In the rows, zero is written as 128.
The rows of Z fall into 5 groups, and each row is roughly a mix of its group's hidden directions.
Z (178 x 11):
[[114 114 125  93 116 103 121 128 117 173  91]
 [123 143 101 145 144 113 143  98 124 173  96]
 [148 181 101 162 124 127 143 144 129 108 128]
 [114 113 163 141 109 104 111 151 120 126 176]
 [148 173 113 161 119 114 159 139 145 106 136]
 [156 121 166 121 130 129 133 163 172 118 110]
 [115 150 131  96 146 154 147 151 132  93  93]
 [161 154  94 130 120  97 145 144 114 101 151]
 [154 144 136 154 154 104 119  84 152 147 132]
 [159 106 128  84 147 135 165 121 110 144 139]
 [104  97 104 100 132 157 141 134 138  87 141]
 [148 150 147  87 138 146 147 109  93 106 116]
 [106 104 115  78 117 133 141 129  89 113 140]
 [147 121 129 108 102  87 138 110 138  82 115]
 [ 76 127 132 146 130  90 139 142 117 147 154]
 [127 149  83 113 141 155 143 108 130 110  90]
 [ 86 133  99 116 149 139 161 127  98 136 151]
 [145 104 115 111 154 133 145 102 118 180 119]
 [ 84 131 145 106 171 143 116 150 114 112 126]
 [142 137 141 156 136 160 126 105 145  82 153]
 [145 121 128 138 105 122 184 139 151  99 145]
 [130 159 141 107  88 129  80 139 142 124 138]
 [120 137 124 157 145 129 138  70 159 127 143]
 [132 111 135 145  91 134 176 118  90 134 131]
 [140 121 138 173 105 153 162 110 100 140 126]
 [137 136 105  98 137  90 136 161 125  91 145]
 [164  97 159  98 143 123 147 140 103 107 127]
 [131 131 132  75 126 122 152  92 101 106 129]
 [111 118 118 164 135  91 146 102 113 109 162]
 [137 157 131  81 141 141 136 152 106  95 114]
 [130 163 145 125 133 144 124 170 117  93  96]
 [166 163  95 137 117 108 139 131 116 106 157]
 [138 117 114  74 141 121 148  92 113 135 149]
 [102 144 116 143 161 127 159 141 108 173 125]
 [117  97 161  91 151  89 114 137 133 124 132]
 [139 145  98 168  96 157 160 118 136 128 122]
 [125 175 104 152 145 136  91 124 102 140 119]
 [142 115 143  86 113 170 120 143 148 147 104]
 [138 138 117 167 148 136 142 144 182 144 125]
 [134 123 153 177  92 128 147 108 150 112 130]
 [131 125 121 147 143 151 162 152 102  97 165]
 [121 130 168 126 153 123  75 135 108 122 146]
 [118 141 121 101 164 111  89 157 158 121 127]
 [122 134 138  95 160 120  72 139 115 137 120]
 [127 114 126  80 116  82 123 125 137 109 102]
 [ 85 111 144 133 110  90 121 155 108 145 145]
 [108 145  93 136 137 126 131  97  77 141 144]
 [ 90  97 100 102 128 153 147 133 138  98 137]
 [133  85 144  96 104 129 158 133 164 130 126]
 [ 87 133  99 159 124 130 100 132 163 136 109]
 [118 114 138 120 105 165 132 146 130  83 163]
 [123 138 131 175 144 174 128 132 122 156 147]
 [156 127 121  74 148 134 148 111  99 135 142]
 [110 137 119 137 152 154 111 149 119 185 133]
 [129 109 145 151 110 161 179 128 102 121 126]
 [163 118 138 156 147 110 116 163 125 164 148]
 [139 141 131 165 136 143 111 186 145 124 128]
 [170 124 166 112 129 114 151 127  90 119 143]
 [107  98 166 136 115 157 137 109 116 154  99]
 [113 138 119 130 143 131 110 158 120 190 117]
 [148 142 126 157 139 121  98 180 135 130 153]
 [ 86 158 103 120 133 142 125 132 124 141 174]
 [131 131 155 113 105 118  97  92 152 139  91]
 [131 172 116 126 149 151  85 133 101 143 125]
 [103 154 128 105 116 150 133  96 124  83 107]
 [159 131 139 161 130 123 153 136 137 133  73]
 [114 172 131 159 116 111 105 118 133 169 125]
 [116 126  99 156 171 112 152 109 131 162 138]
 [138 155 143 103  93 132  81 142 140 121 149]
 [115 149 108 162 158 137 130 132 175 141 148]
 [126 141 113 128 153 121 133 174 134  94 168]
 [ 89 151 133 154 163 106 118 117 113 142 156]
 [114  97 117 117 156 156 140 126 136  85 158]
 [144 151 115 120 123 190 110 140 110 138 117]
 [ 90 148  96 129 157 132 144 127 126 152 165]
 [151 102 160  96  96 109 116 130 112 117 100]
 [111 158  89 126 162 159 152 120 115 131 107]
 [ 85 135 108  98 115 145 125 132 105 128 169]
 [ 80 134 102 108 136 152 148 138 118 125 164]
 [121 141 122 180 124 146 152 104  94 122 144]
 [149 107 180 144 127 134  98 123 123 153 150]
 [136 113 152  90  89 111 105 123  94 123 118]
 [113 128  72  98 119 137 113 109 109 115 149]
 [138 111 138 133 119 183 109  85 126 126 117]
 [132 118 114 134 141 131 167 154 104  87 158]
 [126  80 155  96 109 151 153 129 137 144 120]
 [ 80 107 146 132 106  96 117 149 110 138 146]
 [138 171 149 164 123 111 106 125 132 166 128]
 [159 134 120  77 153 135 145 111 101 128 144]
 [128 122 177 134  98 104 103 133 151 146 105]
 [ 90 144 144 155 156 115 120 129 111 138 172]
 [112 140 122 126 150 145 104 150 121 188 124]
 [129 138 128 162 137 145 146 152 135  94 175]
 [141 173  99 176 119 134 143 126 127 112 131]
 [115 136 132  86 152 151 162 124 135  97 102]
 [136 175 118 175 134 142 140 127 100 114 136]
 [130 115 172 134  93 109 102 135 158 142 108]
 [122  94 158  77 142 112 111 144 135 134 119]
 [123 129 129  99 121 103  91 107 154 155  93]
 [145 170  98 171 119 125 144 136 134 102 127]
 [121 159 110 116 152 122  86 149 158 147 148]
 [145 130 152 157 112 153 129  84 144  94 133]
 [163 140 143  83 145 132 145 116  91 120 141]
 [122 121 158 100  93 111  96 142 163 133 115]
 [112 126 115 172 132  87 147 105 118 110 151]
 [133 142  89  97 161 121 116 152 101 152 128]
 [119 101 122 139 119 111 126  79 145 151 166]
 [172 129 146  96 141 122 148 119  91 122 152]
 [112 118  90 130  91 157 167 115 134 118 120]
 [110 156 156 147 115 141 117 164 138  89 111]
 [ 92 142 142 111 187 122 116 138 129 114 123]
 [134 161 133 122 130 166  88 125 132 158  99]
 [ 81 128 117 161 116 131 107 134 165 133 106]
 [ 97 151 105 137 159 129 154 126 108 158 159]
 [144 132 129 124 157 143 115 109 114 168  81]
 [142 117 113 101 141 148 157  74 113 134 120]
 [139  86 143  88 127 128 142 129  98  96 122]
 [120 126 149  95  85 139  99 130 100 103 139]
 [149 168 155 128 107 127  90 123  95 126 142]
 [140 157 138 151 122 125 102 101  79 134 148]
 [169 114  97 120 146 155 144  99 113 151 141]
 [112  72 157  92 129 134 122 121 124 143 124]
 [ 99  87 148  97 130 114 125 126 134 137  86]
 [127 173 110 173 145 126 112 122  99 117 130]
 [140 112 139 171 103 145 166 106 104 129 118]
 [128 122 170 115 145 136  95 151 128  95 159]
 [122 107 173 141 124  96 118 150 124 159 154]
 [117  82 163  82 135 117 125 131 133 139 128]
 [141 128 145  81 139 103 110 158 162 121 118]
 [138 117 173 148 131 141  87 112 116 138 159]
 [ 92 137 143 146 107 108 111 170 149 104 118]
 [143  98 163 135  89  98 116 144 136 135 153]
 [103 146 126 151 165 123 115  88 116 160 118]
 [126 152 108  98 155 111  85 143 157 130 138]
 [ 92  92 159 116 131 138 118 120 142 152  94]
 [ 90 129 122 158 138 150 124 137 180 121 118]
 [142 120 170 127 124 127 130 160 178 123 108]
 [108 117 120 179 132 146 123 143 173 134 117]
 [113 122 142 125 121 171 114 135 120  85 166]
 [114 102 138 115  91 150  85 119 104 111 116]
 [157 129 131 117  94 148 107 150 162  96 108]
 [137 152 115 105 138 170  83 139 113 144 119]
 [124 176 117 158 154 124  97 125  97 128 127]
 [118 138 123 153 152 134 140  72 160 124 139]
 [126 137  96  93 128  94 139 166 106 138 144]
 [131 142  94 143 132 111 155 105 128 171  97]
 [127 101 120 145 118 107 112 154 150 161 171]
 [109 126 122 116 151 126  67 113 112 151 117]
 [131 152 131  89 141 145 147 109 102 100  93]
 [110 154 120 145 166 116 106  98 107 159 113]
 [132 133 160  95  90 144 105 147 114  97 131]
 [123 127 148 102  81 117  86 133 149 123 114]
 [ 87 107 152 143 106  98 113 138 110 146 154]
 [134 144 120 142 135 169 143 128  81 117 162]
 [120 147 119 186 118 139 155 105 104 130 130]
 [ 99 114 127 155  83 103 109 133 125 148 101]
 [127 127 170 119 152 128  78 140 116 110 146]
 [130  79 140  87 106 142 145 134 152 140 120]
 [ 90 151 124 110 109 139 123  92 136  86 123]
 [141 146 138 151 144 128 104 187 142 125 147]
 [131 119 121 150 101 177 168 124 105 135 123]
 [102 130 119  83 122 146 156 106 132  93 110]
 [122 113 124  90 151 108 125 140 142  74 132]
 [105 155 146 147 108 140 115 156 141  82 114]
 [153 166 115 156 116 121 162 144 150  99 134]
 [119  90 143  98 116 105 157 131 108 106  99]
 [140  98 117 122 128 119 134  87 116 180 139]
 [112 117 135 159  76 107 104 153 126 140 129]
 [ 97 143 138 155 163 142 108  93 110 145 144]
 [128 127 151  97  80 112  86 134 137 133 124]
 [124 143 112 106 143 109  70 120 153 146 122]
 [141 132 145 176 142 171 139 121 123 102 141]
 [168 112 150 135 106 117  96 127 162 115 102]
 [144 140 134 165 126 157 144 118 131  89 166]
 [161 112 130 151 145 114 119 165 127 169 149]
 [118 149 139 147 180 104 125  97 148 140 137]
 [131 110 109 150 174 137 176 122 115 124 127]
 [177 120 116 123 165 149 147 112 120 139 154]]

In each list below, two rows fit none of the groups, and each other row fits one group, some only roughly. Which are they? Name them in the order they come.
    k865: [120 140 132  93 165 160 160 108 130 109 112]
    k235: [ 76 117 115 125  90 115 124 148 104 115 142]
    k322: [183 134 127 145 123 109 119  99 144 159 120]
    k985: [104 133 154 105 170 138 102 156 106 108 129]
    k390: [126 108 122 121 104 104 120 105 182 150 113]
    k473: [107  89 115  78 136 156 137 135 114 119 136]
    k479: [ 97 134 132 118 137 110 114 114  88 149 172]
    k34: [107 110 104 117 128 121  83 100 135 165 116]
    k243: [141 154 142 103 129 139 144 108 127 100  75]
    k679: [122 135 158 106 177 142 102 154 115 110 131]
	k473; k243
    k489: [108 137 118 170 143 154 112 152 166 133 108]
    k583: [104 130 144 140  85 113  96 152 154 114 108]
    k732: [ 96 140  99 166 155 124 133 112 147 152 151]
    k336: [133 171  91 167 136 120 100 112 127 125 133]
    k103: [145 151 154 171 131 121 102 168 116 136 120]
    k709: [113 120 105  92 149  96 114 158 126 155 106]
    k190: [114 123 101 144 104 178 145  91 121 128 125]
    k984: [111 122 111 100 154 116 103 155 121 174 113]
    k305: [147 142 163 131 165  93  93 119 133 142 132]
    k192: [101 116 102 121 122 122  83 100 137 164 120]
    k398: [105 129  92 167 157 131 137 109 157 146 140]
    k288: [139 166  94 147 115 174 115 124 123 138 115]
    k529: [155 151 133 162 150 124  97 167 111 143 124]
    k71: [143 136 109 115 130  83 142 159 114 162 153]
    k129: [ 99 135  89 153 158 134 137 117 152 148 156]
	k583; k71
    k432: [149 117 153 121  86 141  97 132 145  98 103]
    k637: [104 131  88 118 111 144 175 132 143 106 117]
    k811: [110 105 167 152 127 159 118  98 136 151 107]
    k108: [128  86 154  77 133 111 129 147 143 122 131]
    k995: [138 129 125 166 139 161 156 138 107  94 155]
    k294: [151 178 116 153 133 151 138 148 109 103 136]
    k608: [143 132 151 148 126 133 185 153 118 102 136]
    k134: [158 155 147 126 104 132  81 136 151 107 121]
    k968: [125 103 130  87 122 101 113 143 176 128 117]
    k514: [ 99  99 113 134 165 118 168 111 112 147 126]
    k136: [131 145 152 127 175  86  99 134 132 141 127]
    k879: [134 133 114 181 138  94 130 108  99 121 146]
    k296: [115 142 120 164 137 149 152 146  98  96 157]
    k38: [105 142  97 163 159 119 138 111 154 154 144]
	k879; k296
    k493: [151 153 131 131 145 132 116 140 146  86 174]
    k563: [127  98 126 126 112 111 138 106 116 189 120]
    k716: [134 143 160 141 174  96 104 114 136 147 139]
    k975: [139 152 143 120 125 151  95 118  74 144 138]
    k588: [121 136 126  99 157  98 115 178 139 108 132]
    k842: [129 139 104 182 142 122 128  94 105 147 133]
    k887: [139 142 155 167 115 169 121  97 141 131 147]
    k260: [141 159 134 132 140 136 125 144 136  78 170]
    k667: [158 136 124 116 113 115 178 131 137  85 133]
    k509: [161 159 138 109 148 127 106 160  90 130 118]
    k332: [156 135 125  82 140 148 159 111  94 123 128]
	k975; k667
    k917: [160 129 111 105 165 149 149  85 125 131 134]
    k75: [132 120 126  89 111  86 110 105 147 124  95]
    k980: [130 134 150  75 101 129 105 140 102 115 148]
    k892: [119 127 100 157 178 137 157 124 143 132 151]
    k766: [156 125 129 150 114 137 143 145 158 117  74]
    k967: [117 179  95 165 115 120 123 129 120 108 136]
    k856: [145 123 154 136 130 148 171 148  90 101 138]
    k482: [124 103 139  80 130 164 104 128 123 159 130]
    k745: [148 123 165  97  97 137 118 138  99 100 112]
    k85: [136 173 132 170 132 116 112 135 155 158 132]
    k952: [117 101 135 117 160 139  85 115 108 163 136]
    k42: [121 124 126  77 119  88 110 119 146 137 100]
    k292: [138 150 110 175 120 102 158 133 139  96 126]
	k967; k952
    k67: [149 124 123 155 146 141 146 120 188 142 120]
    k360: [160 137 121 155 129 128  96 175 155 139 130]
    k281: [134 134 102 112 117 165 114  98 130  91  97]
    k216: [117 134 118 183 125 111 160 104 114 107 142]
    k168: [140 122 132 108 121 119 102  89 127 159  83]
    k362: [115 162 137 115 139 152 129 157 140  78 117]
    k840: [118 128 125 171 140 146 111 170 160 137 110]
    k730: [140 139 134  88 143 154  81 142 129 137 102]
    k51: [106 149 126 146 135  98 140 139 137 104 181]
    k594: [156 100 140 109 107 163 119 126 130 140  84]
    k761: [121 139 100 101 106  79 130 149 118 155 133]
    k824: [119 121 104  87 137 125 148  82 135 128 158]
    k539: [125 152 132 177 135 152 139 119  84 123 142]
    k926: [121 104 124 154 115 100 179 115 133 112 152]
	k67; k360
    k357: [105  94 134 104 127 104  97 101 142 162 125]
    k271: [113 156 123 142 155 115  79 111 104 148 115]
    k340: [133 119 160 158 152 171 126 103 135  98 128]
    k477: [165 124 143 139 117 163 124 117 147 127  80]
    k914: [152 109 110 103  82 156 130 146 129 107 109]
    k599: [125  97 120 117 117 113 144 102 109 181 108]
    k232: [146 102 149 113  88 111 105 129 145  92 142]
    k978: [106 110 122 117 135 134  83  94 119 167 120]
    k953: [131 108 134  94 150 122 106 170 167 136 126]
    k24: [117 133 112 109 130 115 124 169 108 181 119]
	k477; k953
    k725: [142 161 140  78 133 130 124 127  89 106 128]
    k371: [157 117 134 147 109 139 141 145 159 113  78]
    k612: [109 166 138 158  98 132 120 145 153 102 105]
    k421: [143 122  97 148  96 119 158  89 156 132 129]
    k789: [134 119 151 133 134 154 170 149  84 109 130]
    k149: [113 145 108 134 121 106 156 149 143  91 168]
    k938: [107 145 116 147 151 155 120  73 118 144 124]
    k388: [104 164 111 154 106 118 106 123 144 169 123]
    k14: [130 140 141 148 118 144  95  88 156 161 109]
    k32: [117 131 103 154 157 137 149  97 166 154 131]
    k726: [113  93 155 106 146  78 129 126 139 115 139]
    k221: [140 148 134  75 131 131 134 125  88  99 118]
	k612; k32
    k174: [168 137 133 113 152 155  97 141 131 162 109]
    k898: [122 124 156 105 143 123 100 180 100 129 124]
    k598: [109 150 127  96 127 145 141 100 119  94  89]
    k89: [134  99 131 113  75 158 146 143 136 105 132]
    k458: [122 133 136 100 158  98  73 136 121 129 122]
    k655: [ 85 128 137 162 127 138 117 139 171 126 101]
    k462: [121 120 134 123 151 124  68 133 115 163 116]
    k111: [129 117 119  98 141 100 143 154 119  75 133]
    k180: [143 101 157 119  91 115  89 134 133 102 145]
    k320: [124 125 152  98 141 126  99 176  94 128 128]
	k174; k462
    k708: [145 132 131 104 161 111  73 130 112 148 126]
    k611: [118 120 114 118 142 104 149 177 129  95 156]
    k261: [114 135  87 128 101 140 163 131 165 127 106]
    k256: [114 123 125 132 129 111 156 173 128  92 164]
    k131: [127 119 112 111 140 105 158 159 107  86 151]
    k464: [154 142 102  90 119  80 131 133 114 125 109]
    k95: [127 116 175 148 137 109  99 139 126 152 163]
    k604: [144 133 159 112 157  82 103 156 136 127 129]
    k94: [154 129 103 123 119  94 163 118 150 153  98]
    k792: [136 128 145 153 103 158 127  79 121 155 113]
    k742: [144 119 109 156 168 102 158 108 132 157 122]
    k736: [ 93 107 105  90 123 156 139 124 118  96 143]
    k263: [161  91 157  95 120 114 137 140 114 111 105]
	k708; k261
    k760: [ 94  83 155 108 131 112 115 106 126 154 124]
    k301: [116 132 122  99 150 110  69 121 133 150 124]
    k166: [140 133 156 136 138 141 170 153  94  94 134]
    k16: [110 171 131 125 124 126 111 125  86 136 168]
    k817: [149 117 136  91 112 108 146  97  90 125 152]
    k876: [130 123 107 147 182 151 159 120 108 138 120]
    k400: [149 147 139 119 140 146 147 165  83 106 145]
    k643: [103 125 155 129 143 164  98 131 110  99 160]
    k211: [116 161 116 180 141 106 131 117 103 116 145]
    k698: [102 125 159 124 148 158  97 137 114  99 158]
    k27: [116 151 132 140 139 148  82 101 120 162 105]
    k700: [100 141 128 121 148 115 124 109  89 151 171]
    k741: [136  88 154  89  91 136 143 134 130 144 120]
	k876; k741
    k581: [105 161 125 144 174 103 109 106 119 149 131]
    k558: [125 147 121 174 131 152 136 117  79 124 143]
    k930: [119 114 114  84 135  86 118 143 124 142  94]
    k222: [131 156  91 116 152 162 147 129 106 138  97]
    k310: [131 117 106 158 140 145 146 140 182 121 104]
    k656: [111 119 126 161 122  78 166 123 135 109 136]
    k828: [115  94 158  84 161 128 116 146 138 137 124]
    k971: [108 174 117 143 134 129 116 118  98 152 165]
    k399: [145 123 131 127 123 106 173 154 137  85 150]
    k116: [122 137 149  93  86 122  92 120  96 128 129]
    k542: [138 115 127  84 108 107 145  86 104 121 146]
    k239: [136 120 124  90 107  99 129  96 165 128 101]
    k769: [104 118 132 111 147 145  81 113  92 150 123]
    k425: [139  99 130 113  85 163 142 144 137  98 143]
	k828; k239
    k625: [138 128 136  86 104  90 111 107 140 112 100]
    k57: [118 121 151 155 114 136  85 144 150  92 107]
    k475: [111 145 124  88 130 150 154 112 120  99  91]
    k680: [141 122  99 150  80 107 149  99 138 145 125]
    k690: [119 115 108  86 140  82 129 151 124 133 102]
    k410: [130  81 161  97 126 145 161 140 120 123 130]
    k341: [168 121 113  97 107 155 115 143 112 113  96]
    k194: [139 103 157  92 123 147 153 163 104 115 133]
    k920: [120 117 124 119 151 144  94 153 128 184 133]
    k530: [122  95 138  83 119 128 128 115  85 104 128]
	k57; k920
